Each row has a name. Each piece below is followed by the name of the row it came from, unless a question asks for something else. Each question is about the rows just above it. Places in a row count from 1.

[-64   6   3  -2 -31 -24 -29 -12  33 -33 -26   6 -47 -18  -7   9 -14  95
 -38 -36  26  14  22 -51 -10  18  -8   9  27 -13  28 -42   8  11  38  30
 -16 -18 -37 -57  17  18 -19 -47 -75 -11   1   8  22 -21  10 -30   4 -45
 -41 -40  23  28 -12 -45]  <106>
[ -29   -8   56  -84   72   39   -2  -44  -25   72  -64   81  -29  -75
  -81   80  -19  -51  -14   -6  -62  -37 -113  -50   69   97   68  -82
   94  -70  -97   46   24   -4  -73  -38   64 -114  -96   24 -103   77
  -15    1   31  -36   26  -12   -6  -44   28  -35   29  -35   46  -55
  -14   17  -31   78]  <132>
[ -29   -8   56  -84   72   39   -2  -44  -25   72  -64   81  -29  -75
  -81   80  -19  -51  -14   -6  -62  -37 -113  -50   69   97   68  -82
   94  -70  -97   46   24   -4  -73  -38   64  -77  -96   24 -103   77
  -15    1   96 -108  -12  -82    7  -80  -69 -109   12  -85   95  -69
    9   41   46   98]  <103>
[ -13   63  -69  -42   18  -38  -75  -31  -78   49  -81   -3  -24  -53
  -33   -6  -76  -72    8   54   -6  -72   -6  -11  -55    6   58  -65
   -9    2  -53   17  -17   41  -61  -56  -54  -40   15  -72   -8   32
  -77  -48   28  -29  -36   -9   32   31 -103  -30  -32   -7   -5   39
   53   24   59  -66]  <137>
Where in the named rows is [54]?
<137>, 20
Which row holds [-64   6   3  -2 -31 -24 -29 -12  33 -33 -26   6 -47 -18  -7   9 -14  95
 -38 -36  26  14  22 -51 -10  18  -8   9  27 -13  28 -42   8  11  38  30
 -16 -18 -37 -57  17  18 -19 -47 -75 -11   1   8  22 -21  10 -30   4 -45
 -41 -40  23  28 -12 -45]?
<106>
[7] is at row and place
<103>, 49
Where do [ -13   63  -69  -42   18  -38  -75  -31  -78   49  -81   -3  -24  -53
  -33   -6  -76  -72    8   54   -6  -72   -6  -11  -55    6   58  -65
   -9    2  -53   17  -17   41  -61  -56  -54  -40   15  -72   -8   32
  -77  -48   28  -29  -36   -9   32   31 -103  -30  -32   -7   -5   39
   53   24   59  -66] appear?
<137>
[-76] is at row and place
<137>, 17

